In the rows, 128 means zero.
A single turn carries every row of the set below to another of its rows. Some are shown first; where does it send the rows asked next?
dop: [130 123 135 124 131 167 107 137 180 103 113 114 125 116 118 138  87 149
 119  93 102 129  92 132 116 126 160 149]
Luzi: [125  88 121 113 119 146  84 155 142 120 145 118 106 127 153 144  93 155
 109 100 117 123 101 133 155 135 176 140]
riva: [ 99 114 144 144 138 116 118 108 144 103 129 123 114 107 137 155 105 142
 126 117  95 149 136 153 130 124 124 155]
sul: [128  86 135 113 101 152  89 146 154 119 146 119 118 127 155 147  82 162
 104 107 116 126 102 132 152 141 166 130]
Luf: [109  97 119 119 130 149  99 134 185 105 114 119 133 137 101 155 117 147
 139  86 101 120 107 129 119 136 152 123]
Dagu: [ 89 112 152 131 142 119 117 118 143 103 130 136 115 102 132 156 109 136
 129 110 101 141 139 147 114 116 130 155]
lon: [107  87 157 116 137 127  78 122 158 135 141 104 142 132 149 131  83 151
  94 132 115 141 105 129 121 136 127 115]
vade: [103  85 137 108 129 162  68 123 150 133 125 134 129 111 138 144  76 136
 127 100 101 130  93 117 103 126 129 129]
Vus: [108  91 129 131 145 128 114 122 179 135 114 153 125 120 102 156 117 143
 114 111 118 115  97 124 142 154 152 149]
fese: [120  94 136 110 111 155  79 131 146 116 149 138 115 111 146 139  65 144
 109 101 101 112  95 124 134 124 148 140]
zeva: [122 109 137 120 145 156  86 129 174 109 112 110 133 134  95 140  96 157
 127  91  87 119  92 129 117 128 145 141]
buv: [119  86 139 107 119 153  76 132 150 125 146 122 124 120 142 134  61 152
 103 110 107 120  92 118 131 123 140 123]
Gaso: [ 98  81 150 101 126 166  75 144 154 136 126 128 139 127 136 158 118 149
 151 105 109 146  96 127 109 145 139 135]
Fen: [112  94 115 129 142 159 101 156 194  94 135 115 132 128 117 138 113 152
 134 100 116 120 104 141 126 144 151 133]
Tema: [114  97 138 132 161 132 107 120 174 141 112 139 126 122 103 148 111 150
 108 115 105 118  86 123 141 151 145 161]
ruv: [126  92 132 117 110 158  81 131 146 120 151 139 115 111 144 137  68 148
 109  99  98 110  99 126 132 124 146 143]
sovom: [103  88 150  92 112 158  80 126 159 137 135 127 135 123 137 151  83 143
 128 105 109 141  90 110 111 128 133 119]
vegol: [111  85 128 116 123 156  81 159 145 133 136 110 130 140 151 154 126 159
 138 107 117 137  95 138 149 157 163 136]
Repod: [107  87 128 141 153 137 116 131 185 126 121 151 128 112 116 143 109 144
 112 125 123 113  93 130 141 158 144 151]
pel: [ 92 110 134 145 156 112  92 121 136 118 145 123 130 115 112 135 111 146
 136 116 113 139 132 149 136 120 108 149]
fuba: [103 122 124 155 150 116 101 121 116 125 123 120 124 112 122 133  99 137
 119 105 110 128 129 145 135 111 131 144]
tuno: [100 116 145 134 158 128 107 124 147 114 131 106 131 110 122 133 113 164
 128 126 132 147 133 163 141 139 119 164]
Sef: [112  99 150 125 116 134  94 125 167 138 152  97 143 138 164 146 109 150
 101 125 115 151 106 136 136 158 139 124]
datat: [ 90 120 128 133 133 127 126 104 155 121 122 117 128 104 129 148 115 136
 134 113 134 151 137 151 127 135 121 145]
Fum: [ 94  83 148  98 127 161  73 143 153 134 124 124 140 130 138 160 117 146
 151 107 111 146  90 126 115 148 141 130]
Kib: [121 104 159 119  89 129 101 116 158 132 146 126 141 127 150 145  86 147
  95 120 120 137 116 133 132 139 144 119]
Fuge: [115  83 124 122 126 160  82 159 144 140 133 109 131 139 149 152 127 158
 139 105 114 138  97 137 142 156 160 137]
Sepe: [100  89 142 104 126 161  66 121 149 130 128 133 133 114 138 145  76 135
 130 104 101 129  86 118 108 129 127 127]
Poz: [117 107 144 133 148 143 125 124 176 139 110 145 124 112 114 147 106 143
 111 120 114 126  82 123 135 149 151 164]
loga: [ 94 116 133 127 150 116 107 108 141 122 144 120 129 115 103 131 106 149
 131 117 124 130 133 143 135 118 106 148]
Fop: [101  84 147 103 123 163  72 140 164 139 137 107 144 135 145 157 111 155
 137 108 112 150  88 127 126 155 137 126]
tagar: [128  83 120 112 122 148  87 157 144 124 144 120 103 125 152 146  97 160
 110  98 116 124 107 134 148 134 177 144]
kabun: [103 117 146 152 153 125 104 132 141 107 137 114 125 107 136 136 111 154
 130 126 116 153 130 164 140 132 123 166]
Tol: [116  95 151 106 129 113  74 137 152 143 150 108 134 135 136 134  95 159
  90 114 137 143 117 131 141 131 153 125]
vuli: [112 127 129 136 131 118 126 114 126 128 118 114 125 118 113 137 110 153
 127 115 132 138 136 149 147 121 135 147]
zit: [116  84 131 105 118 148  74 156 151 139 137 106 130 140 143 153 111 163
 122 101 130 142 101 131 150 149 166 126]
vazo: [126 116 116 128 137 163 102 160 178 109 130 116 129 120 109 124  97 147
 127  94 132 123  97 133 127 124 164 138]
Kufi: [112 100 134 134 156 139 119 137 174 140 117 150 126 110 107 135 103 142
 113 123 135 120  87 122 136 142 150 155]
Sepi: [108 121 152 150 140 128 110 137 137 104 144 126 125 107 134 143 115 155
 127 116 108 136 134 165 142 133 135 172]
gegi: [ 92 118 129 144 133 117 118 122 141 119 127 128 124 105 130 151 118 131
 141 110 131 158 139 151 129 123 132 142]
toko: [ 89 116 127 140 150 116 111 134 133 124 119 118 120 108 133 151 126 131
 131 101 130 154 138 150 127 122 147 147]
kufil: [ 90 116 136 155 152 129  97 127 134 122 146 122 143 116 121 137 122 139
 143 113 105 134 124 151 131 131 108 152]
Susoz: [101 111 138 132 145 121 128 102 150 102 129 111 112 110 133 146 101 154
 117 125 106 136 137 153 136 129 122 155]
mebet: [107 101 164  96 108 122  95 130 156 148 147 121 144 139 132 146 109 148
 116 120 131 150 112 120 121 129 142 115]
kuguz: [110 127 132 145 141 111 109 123 119 127 125 121 121 114 115 137 106 145
 128 110 120 146 131 145 142 109 134 150]

sul -> buv
Susoz -> loga
vazo -> dop
Where do these go?
kabun -> kuguz
kufil -> toko
Luzi -> fese
mebet -> Sef
Tema -> Vus
tagar -> ruv

A single turn carries every row of the set below to another of its rows. Some are shown first; where does it send the rows asked next?
dabu: [ 95 152 115 126 135 126 109 105 133 137 133 116 130 116 119 131  91 103
 153 135 142  88 129 120 116 112 153 117 118 125 152 129 153 119  64 136
 105]
bizem: [127 112 122 152 146 109 139 110 152 125 133  97 115  97 101 117 119 114
 102 157 138  80 143 118 149 150 140 124 118 160 162 157 159  96 117 151
 125]
sida: [159 116 101 141 114 107 119 109 127 147 113 109 141  99 118 132 113 128
 104 116 142  61 113 104 136 121 157 130 112 130 149 116 147 138 101 132
 110]
fonag: [145 117 109 145 158 111 107 115 159 127 148 126 144  96  95 131  93 102
  88 116 148  84 114 128 145 136 123 126 125 119 149 107 158 127 109 126
 125]
gudo: [144 121 118 154 134 102 123 120 108 147 121  91 140 110  94 126 117 128
 114 157 131  64 142 114 144 122 144 105 118 154 142 147 157 101 108 165
 137]
Rar: [164 117 136 140 149 137 104 129 118 137 137 124 130 115 105 150  92 109
 133 154 148  87 134 134 145 158 148 104 107 128 145 155 178 149 108 130
 120]
vimi: [131 133 122 152 145 114 119 140 112 115 121 139 125  84 132 135  96 107
 132 161 132 113 122 119 136 135 118 110 100 116 183 148 160 110 100 142
 114]
tuget: [126  99 127 163 131 117 110 108 141 127 121 105 133 103 117 130  98 111
  74 143 144  72 102 124 130 158 154 113 113 131 148 120 148 132  83 137
 124]
zekev: [102 102 115 160 158  73 103  88 132 119 113 124 130  95 124 135 112 109
 124 141 136 102 146 129 116 117 155 119 103 125 157 129 159 106 143 136
 126]
sozi: [108 138 120 133 153  80 125 118 117 129 123 118 111 124 117 117 100 145
 124 128 157  84 122 138 136 127 160  98 118 136 120 147 139 133 111 123
 122]
Niki: [ 92 101 114 135 150  91 122  93 137 128 130 110 125 115 133 127 126 122
 142 143 118  77 127 130 130 125 159 126 122 120 150 133 167  88 119 125
 126]
Karib: [145 119 120 160 141  84 117 113 120 105 136  94 132  97  88 136 115 127
 126 140 120  79 153 101 117 105 167 114  87 148 151 139 150 122 118 166
 131]
tuvo: [170 108 141 140 151  96  98 116 114 106 140 119 135  98  86 130 109  88
 144 139 124  95 146 123 120 104 151 119 104 134 150 147 144 104  93 149
 129]
guli: [123 113 120 148 152 122 100  85 140 142 158 109 139 112 105 141 112 128
 121 133 151  74 151 122 111 146 180 134 119 142 126 127 165 129 132 121
 128]
boma: [135 108 115 149 162 112  94 110 155 120 136 110 125 125 114 142  97 121
 146 121 126  92 136 115 128 159 181 132 126 151 154 116 164 131 139 138
 114]
fitu: [126 160  94 147 162 105  98 106 110 122 120 127 109 100 113 123  81 125
 115 125 154 100 134 127 122 120 164  99 109 118 150 145 132 131 121 142
 140]
befu: [129 113 112 162 135 107 117 112 148 105 179 110 130 116 115 154  96  97
 124 113 150  84 103 137 126 141 141 109 103 126 134 125 158 138  94 140
 136]
veku: [154 112 100 167 115 120 108 113 124  99 129 112 136 120 126 131 110  95
 116 125 139  85 108 112 135 125 179 119  76 145 153 132 139 133 111 128
 126]
mefod: [101 119  92 153 156  89 109 102 132 119 146 130 122 101 129 125 117 123
 134 131 136  91 132 113  99 115 163 117 127 136 150 105 150  88 118 141
 111]
fid: [152 100 113 158 137 103 110 115 125 130 150 122 166 113 119 134  89  97
 147  95 133  83 120 123 147 119 143 118 103 140 147 133 145 128 102 110
 132]
Nir: [153 140 140 159 135 141 102 141 102 132 140 126 140  92  97 140  96 114
 116 149 171  91 140 129 117 140 141 125 103 147 148 122 155 142 111 132
 118]
puz: [105 140 143 138 143  92 110 122 135 111 106 110 146 127 121 126 101 121
 124 144 152 114 121 127 157 143 146 121 118 122 143 154 144 115 114 112
 119]
Far: [154 133 119 152 138 103 121 124 149 123 151 117 113  90 101 143 125 103
 130 141 157  94 138 117 132 153 125 120 148 135 160 145 153  90 102 157
 120]
begat: [ 99 165 102 143 135 111 108 115 147 114 121 115 141 113 102 139 113 107
 134 130 139 121 123 115 131 135 151 113 110 125 154 135 162 112 107 123
  87]
mon: [163 134 125 141 137 146  99 162 111 130 143 104 132 110 104 130  96 129
 147 136 134  88 106 130 127 151 155 116 110 129 148 130 156 123 101 139
 111]
bida: [122 105 132 148 145 121  99 101 128 135 137  95 134 100 110 122 101 121
 129 117 127  91 129 144 103 141 167 160 111 158 148 120 147 121 130 133
 111]
bana: [128 147 103 155 146 104 116 151 115 127 134 141 126 107 116 137 115 128
 134 173 147  86 124 102 137 124 130  89  94 120 142 134 162 118 103 139
 123]
pumo: [141 108 131 156 153  94 112 110 147 117 173 115 123  89  98 131 117 105
 149 131 128  93 138 114 107 144 152 114 121 141 140 153 143  94  76 140
 113]
gik: [103 131 130 137 156 124 108 101 120 120 117 114 127  91 117 115  69 104
 132 123 144  88 146 129 121 114 172 106 110 115 180 138 142 119  90 124
 136]
Pufa: [131 118 137 136 145 110 119 138 102 130 143 129 130  89 128 120  99 127
 131 164 149  89 122 130 123 111 132 106  90 102 144 154 154 106  84 135
 126]

mefod -> Pufa
boma -> mon
tuget -> fonag
Where do these go?
tuvo -> Karib
sozi -> puz

A single turn carries every row of the set below to another of its rows. Some are shown first; where does it send the rows asked next?
vov: [136 139 141 114 121 132 153 135  98 121  93 128 105 119 122 117 101 131
 131]
robi: [143 103 151 122 146 122 128 118 127 160 119 138 119 143  93 146 116 127
 136]
reze: [148 105 126 152 138 119 127 135 136 127 130 124  97 130 146 132 117 132
 138]
sop: [138 138 120 138 141 159 136 127 109 130 114 126  86 128 116 164 128 126
 111]
bedov: [129 135 128 131 138 166 140 118 115 133 103 126  83 121 116 160 127 126
 111]
Zake: [144 108 142 115 141 115 127 116 131 158 119 138 118 142  89 142 110 123
 143]
muti: [112 155 110 127 158 117 129 101 118 119 103 147 143 123 120 138 115 141
 119]
Gidu: [130 143 147 117 118 140 153 139  99 121  97 126 105 119 115 121 106 125
 131]
gulek: [138 129 124 130 138 165 136 117 111 134 106 135  86 126 116 167 124 124
 112]
Belam: [144 103 132 155 140 120 127 132 133 134 133 122 104 132 143 127 123 133
 143]
Reve: [134 148 143 109 129 129 158 138 104 130  96 125 101 117 116 122 102 126
 136]
Zes: [138 111 144 120 144 118 122 119 134 155 121 138 115 146  94 142 113 131
 146]
luzo: [123 140 113 155 155 117 147 110 103 115  98 156 129 116 127 142 150 122
 141]
liga: [ 99 106 125 127 139 114 148 133 124  98 126 158 137 121 111 134 135 136
 118]
Subo: [108 117 137 133 140 106 125 106 118 122 119 143 136  92 117 157 144 127
 107]
famu: [ 98 106 124 123 146 113 145 128 121  93 118 151 136 116 112 134 139 132
 118]
zatum: [112 152 110 122 165 114 129 102 115 121 109 151 145 121 123 139 118 134
 120]
Guk: [145 102 134 148 144 118 123 140 132 121 125 122 100 124 143 128 116 138
 140]
mekop: [109 115 134 134 138 107 122 100 121 126 120 141 127  87 111 151 146 132
 110]
Guri: [124 141 113 152 154 107 140 109 102 111  99 158 129 119 124 144 153 123
 134]

famu -> zatum
gulek -> reze
Where do these go?
muti -> mekop
Zes -> bedov
Guk -> Reve

